In the data rows, the value 500 means zero.
Here is a table of points, one per row:
tensor([565, 341, 377, 381, 448, 287, 584, 465, 551, 464, 628, 657, 558,
        441, 560, 560, 459, 554, 493, 644, 492, 513, 363, 486, 623, 630,
        168, 589, 377, 320, 338, 308])
tensor([419, 637, 455, 586, 532, 339, 640, 511, 462, 436, 589, 458, 484,
        270, 411, 473, 615, 404, 741, 580, 287, 502, 504, 412, 302, 698,
        355, 605, 507, 374, 411, 591])
tensor([727, 314, 546, 411, 459, 281, 635, 393, 601, 394, 474, 500, 459,
        263, 591, 559, 493, 313, 383, 422, 526, 387, 692, 722, 543, 505,
        385, 506, 476, 599, 323, 475])
tensor([359, 166, 448, 480, 686, 308, 427, 270, 583, 599, 533, 437, 478,
        548, 435, 464, 521, 708, 738, 505, 455, 619, 522, 245, 505, 475,
        624, 482, 488, 401, 438, 714])
tensor([703, 352, 513, 494, 693, 516, 545, 720, 413, 595, 572, 452, 456,
        437, 582, 455, 604, 545, 511, 432, 511, 635, 444, 738, 444, 560,
        323, 697, 504, 542, 734, 525])
tensor([733, 647, 761, 694, 602, 354, 402, 509, 482, 352, 515, 241, 497,
        85, 548, 870, 340, 515, 504, 381, 465, 205, 627, 557, 469, 823,
        224, 933, 437, 701, 489, 503])
tensor([488, 494, 286, 390, 747, 658, 145, 445, 551, 438, 509, 456, 537,
        628, 580, 405, 575, 528, 527, 446, 410, 435, 282, 238, 133, 375,
        897, 330, 389, 332, 476, 705])
tensor([513, 274, 370, 300, 284, 650, 774, 462, 615, 291, 393, 811, 441,
        657, 446, 187, 755, 532, 270, 475, 518, 409, 345, 437, 525, 0,
        579, 71, 469, 551, 553, 610])
tensor([529, 281, 427, 482, 58, 476, 436, 848, 417, 471, 211, 901, 529,
        663, 334, 135, 517, 371, 458, 717, 614, 471, 709, 754, 608, 489,
        418, 380, 384, 583, 456, 364])
tensor([553, 913, 627, 483, 616, 608, 593, 455, 528, 678, 649, 289, 701,
        434, 476, 341, 366, 572, 483, 334, 622, 492, 650, 415, 766, 626,
        490, 518, 506, 541, 515, 511])
tensor([616, 403, 526, 274, 194, 448, 667, 377, 380, 339, 628, 650, 344,
        446, 552, 449, 406, 359, 335, 709, 712, 351, 524, 347, 484, 507,
        460, 671, 690, 855, 897, 254])
tensor([720, 630, 570, 460, 243, 324, 560, 522, 479, 624, 510, 628, 655,
        619, 417, 604, 532, 204, 503, 369, 596, 192, 726, 623, 836, 573,
        321, 734, 435, 561, 526, 486])
tensor([273, 861, 429, 894, 634, 320, 171, 999, 531, 518, 548, 216, 599,
        528, 474, 788, 836, 31, 751, 544, 612, 873, 697, 847, 372, 916,
        450, 810, 456, 266, 762, 331])
tensor([660, 569, 614, 528, 567, 230, 529, 607, 206, 615, 529, 213, 870,
        262, 416, 696, 229, 425, 561, 360, 364, 446, 727, 775, 510, 603,
        303, 851, 667, 337, 625, 337])
tensor([615, 848, 675, 424, 585, 673, 439, 454, 474, 747, 548, 497, 620,
        685, 340, 455, 557, 475, 309, 291, 519, 253, 461, 378, 796, 520,
        957, 57, 772, 678, 520, 413])
tensor([505, 357, 541, 591, 574, 576, 491, 371, 312, 472, 650, 555, 509,
        338, 485, 659, 478, 587, 747, 607, 447, 528, 553, 571, 211, 652,
        494, 610, 224, 307, 309, 780])
tensor([441, 782, 471, 503, 649, 588, 0, 552, 472, 659, 621, 76, 393,
        530, 435, 376, 601, 489, 720, 239, 362, 782, 399, 315, 189, 590,
        683, 357, 642, 727, 488, 516])
tensor([462, 657, 553, 637, 506, 548, 557, 673, 502, 370, 383, 808, 391,
        684, 437, 533, 762, 550, 697, 686, 613, 723, 289, 558, 356, 316,
        694, 608, 406, 515, 532, 619])
tensor([668, 568, 329, 379, 470, 408, 674, 476, 473, 482, 589, 610, 395,
        450, 609, 827, 511, 355, 359, 580, 318, 363, 550, 427, 575, 621,
        285, 658, 689, 460, 421, 594])
tensor([475, 270, 452, 544, 230, 590, 530, 419, 564, 350, 422, 597, 415,
        254, 338, 684, 360, 722, 492, 827, 497, 574, 425, 691, 335, 258,
        354, 618, 479, 340, 445, 476])
tensor([571, 674, 549, 389, 812, 650, 383, 457, 642, 530, 403, 231, 415,
        502, 471, 758, 490, 669, 633, 475, 332, 810, 462, 240, 393, 611,
        622, 287, 305, 434, 525, 475])
tensor([215, 534, 320, 552, 669, 757, 276, 802, 453, 414, 291, 604, 551,
        855, 342, 418, 726, 569, 612, 471, 728, 877, 514, 592, 456, 608,
        575, 481, 319, 431, 591, 452])
tensor([24, 604, 507, 695, 443, 400, 415, 682, 560, 579, 659, 541, 446,
        660, 391, 490, 582, 529, 252, 484, 492, 624, 543, 699, 320, 282,
        642, 249, 593, 451, 655, 572])
tensor([325, 676, 366, 606, 406, 665, 460, 523, 436, 423, 595, 706, 515,
        735, 264, 187, 655, 331, 536, 419, 502, 999, 492, 512, 463, 480,
        609, 334, 428, 438, 508, 702])
tensor([431, 304, 375, 327, 422, 704, 661, 493, 527, 339, 479, 908, 431,
        468, 512, 183, 265, 689, 318, 607, 438, 389, 357, 321, 559, 0,
        443, 176, 433, 504, 295, 550])
tensor([680, 540, 544, 473, 481, 541, 559, 316, 510, 688, 722, 387, 676,
        486, 434, 451, 366, 558, 284, 436, 463, 221, 428, 383, 657, 553,
        602, 630, 410, 704, 269, 455])
tensor([524, 209, 516, 496, 427, 559, 593, 253, 725, 469, 305, 537, 489,
        513, 551, 486, 288, 603, 495, 497, 798, 245, 191, 468, 503, 297,
        421, 243, 511, 323, 530, 559])
tensor([282, 538, 592, 365, 517, 593, 562, 392, 633, 376, 444, 519, 329,
        420, 658, 424, 578, 520, 466, 484, 602, 521, 796, 390, 398, 295,
        590, 635, 502, 337, 631, 230])
tensor([517, 593, 540, 639, 546, 618, 437, 341, 234, 870, 382, 359, 278,
        695, 345, 594, 590, 478, 284, 311, 388, 469, 468, 314, 658, 605,
        522, 506, 577, 466, 454, 587])
tensor([267, 242, 553, 285, 613, 504, 671, 355, 523, 242, 345, 582, 763,
        638, 444, 365, 326, 715, 267, 737, 253, 507, 233, 535, 493, 354,
        310, 462, 556, 295, 378, 507])
tensor([344, 343, 578, 547, 565, 384, 389, 637, 441, 301, 562, 254, 417,
        450, 741, 631, 384, 566, 522, 324, 548, 779, 532, 324, 492, 641,
        696, 634, 623, 492, 475, 535])
tensor([381, 656, 450, 611, 482, 355, 344, 394, 569, 673, 389, 207, 528,
        419, 532, 573, 646, 290, 762, 434, 500, 840, 330, 543, 460, 639,
        691, 785, 506, 651, 355, 472])
tensor([368, 629, 616, 605, 570, 478, 607, 717, 411, 686, 564, 275, 427,
        496, 603, 570, 529, 437, 596, 546, 477, 513, 504, 762, 541, 753,
        407, 684, 440, 443, 423, 519])
tensor([673, 399, 352, 648, 281, 400, 779, 526, 338, 361, 163, 720, 604,
        501, 700, 468, 537, 531, 351, 677, 731, 415, 675, 715, 689, 731,
        400, 496, 399, 773, 633, 182])
tensor([400, 234, 601, 514, 369, 536, 549, 521, 524, 243, 559, 593, 617,
        558, 864, 495, 284, 514, 559, 796, 419, 527, 439, 484, 428, 208,
        266, 694, 210, 362, 418, 415])
tensor([741, 699, 456, 616, 298, 573, 608, 338, 435, 681, 543, 493, 635,
        696, 252, 531, 346, 496, 313, 188, 546, 141, 786, 487, 787, 651,
        395, 349, 603, 574, 702, 589])
tensor([472, 503, 607, 357, 463, 516, 301, 345, 416, 472, 514, 307, 461,
        304, 640, 659, 762, 672, 646, 602, 515, 455, 555, 344, 526, 635,
        453, 662, 759, 656, 213, 603])
tensor([415, 406, 396, 717, 501, 298, 536, 458, 504, 399, 409, 603, 477,
        502, 808, 644, 435, 502, 746, 677, 407, 571, 528, 790, 460, 449,
        291, 795, 435, 243, 492, 399])
tensor([906, 821, 377, 612, 477, 237, 562, 521, 467, 648, 523, 186, 667,
        472, 529, 515, 334, 626, 340, 349, 428, 0, 642, 295, 820, 531,
        482, 543, 578, 622, 236, 521])
tensor([637, 562, 556, 517, 277, 334, 647, 681, 767, 587, 417, 628, 746,
        549, 467, 417, 407, 435, 158, 330, 410, 426, 615, 518, 393, 625,
        499, 420, 486, 433, 608, 505])
tensor([528, 176, 663, 461, 564, 601, 446, 77, 515, 375, 560, 598, 383,
        281, 668, 430, 509, 366, 549, 608, 500, 323, 358, 272, 629, 230,
        576, 453, 586, 537, 671, 526])
tensor([477, 399, 336, 455, 752, 728, 472, 568, 550, 669, 499, 641, 400,
        965, 311, 311, 554, 331, 553, 482, 716, 729, 506, 642, 256, 290,
        722, 0, 741, 674, 606, 352])
tensor([475, 188, 682, 266, 406, 599, 773, 335, 662, 334, 535, 696, 474,
        363, 539, 448, 229, 518, 554, 425, 441, 503, 359, 326, 548, 466,
        522, 332, 566, 523, 371, 494])
tensor([460, 609, 414, 307, 648, 528, 517, 538, 459, 687, 474, 495, 212,
        465, 442, 447, 435, 538, 505, 475, 556, 261, 441, 497, 570, 537,
        785, 335, 505, 658, 634, 642])
tensor([365, 597, 586, 505, 733, 757, 177, 467, 604, 558, 662, 374, 228,
        287, 526, 485, 724, 778, 617, 519, 369, 642, 255, 509, 422, 432,
        513, 279, 430, 486, 567, 545])
There is one direction along which these points spread out most. Take the direction at right angles to it along which they spread out most. Go by this last direction. How far along it is each point below, from 0 to 99? 50 is the average, and the first point above lies past it. One standard deviation of the points above along it is 16.
tensor([616, 403, 526, 274, 194, 448, 667, 377, 380, 339, 628, 650, 344,
        446, 552, 449, 406, 359, 335, 709, 712, 351, 524, 347, 484, 507,
        460, 671, 690, 855, 897, 254]) 70
tensor([571, 674, 549, 389, 812, 650, 383, 457, 642, 530, 403, 231, 415,
        502, 471, 758, 490, 669, 633, 475, 332, 810, 462, 240, 393, 611,
        622, 287, 305, 434, 525, 475]) 30
tensor([906, 821, 377, 612, 477, 237, 562, 521, 467, 648, 523, 186, 667,
        472, 529, 515, 334, 626, 340, 349, 428, 0, 642, 295, 820, 531,
        482, 543, 578, 622, 236, 521]) 74
tensor([524, 209, 516, 496, 427, 559, 593, 253, 725, 469, 305, 537, 489,
        513, 551, 486, 288, 603, 495, 497, 798, 245, 191, 468, 503, 297,
        421, 243, 511, 323, 530, 559]) 59
tensor([517, 593, 540, 639, 546, 618, 437, 341, 234, 870, 382, 359, 278,
        695, 345, 594, 590, 478, 284, 311, 388, 469, 468, 314, 658, 605,
        522, 506, 577, 466, 454, 587]) 45
tensor([565, 341, 377, 381, 448, 287, 584, 465, 551, 464, 628, 657, 558,
        441, 560, 560, 459, 554, 493, 644, 492, 513, 363, 486, 623, 630,
        168, 589, 377, 320, 338, 308]) 65
tensor([513, 274, 370, 300, 284, 650, 774, 462, 615, 291, 393, 811, 441,
        657, 446, 187, 755, 532, 270, 475, 518, 409, 345, 437, 525, 0,
        579, 71, 469, 551, 553, 610]) 50
tensor([282, 538, 592, 365, 517, 593, 562, 392, 633, 376, 444, 519, 329,
        420, 658, 424, 578, 520, 466, 484, 602, 521, 796, 390, 398, 295,
        590, 635, 502, 337, 631, 230]) 48
tensor([359, 166, 448, 480, 686, 308, 427, 270, 583, 599, 533, 437, 478,
        548, 435, 464, 521, 708, 738, 505, 455, 619, 522, 245, 505, 475,
        624, 482, 488, 401, 438, 714]) 41
tensor([733, 647, 761, 694, 602, 354, 402, 509, 482, 352, 515, 241, 497,
        85, 548, 870, 340, 515, 504, 381, 465, 205, 627, 557, 469, 823,
        224, 933, 437, 701, 489, 503]) 72
tensor([419, 637, 455, 586, 532, 339, 640, 511, 462, 436, 589, 458, 484,
        270, 411, 473, 615, 404, 741, 580, 287, 502, 504, 412, 302, 698,
        355, 605, 507, 374, 411, 591]) 49
tensor([431, 304, 375, 327, 422, 704, 661, 493, 527, 339, 479, 908, 431,
        468, 512, 183, 265, 689, 318, 607, 438, 389, 357, 321, 559, 0,
        443, 176, 433, 504, 295, 550]) 57
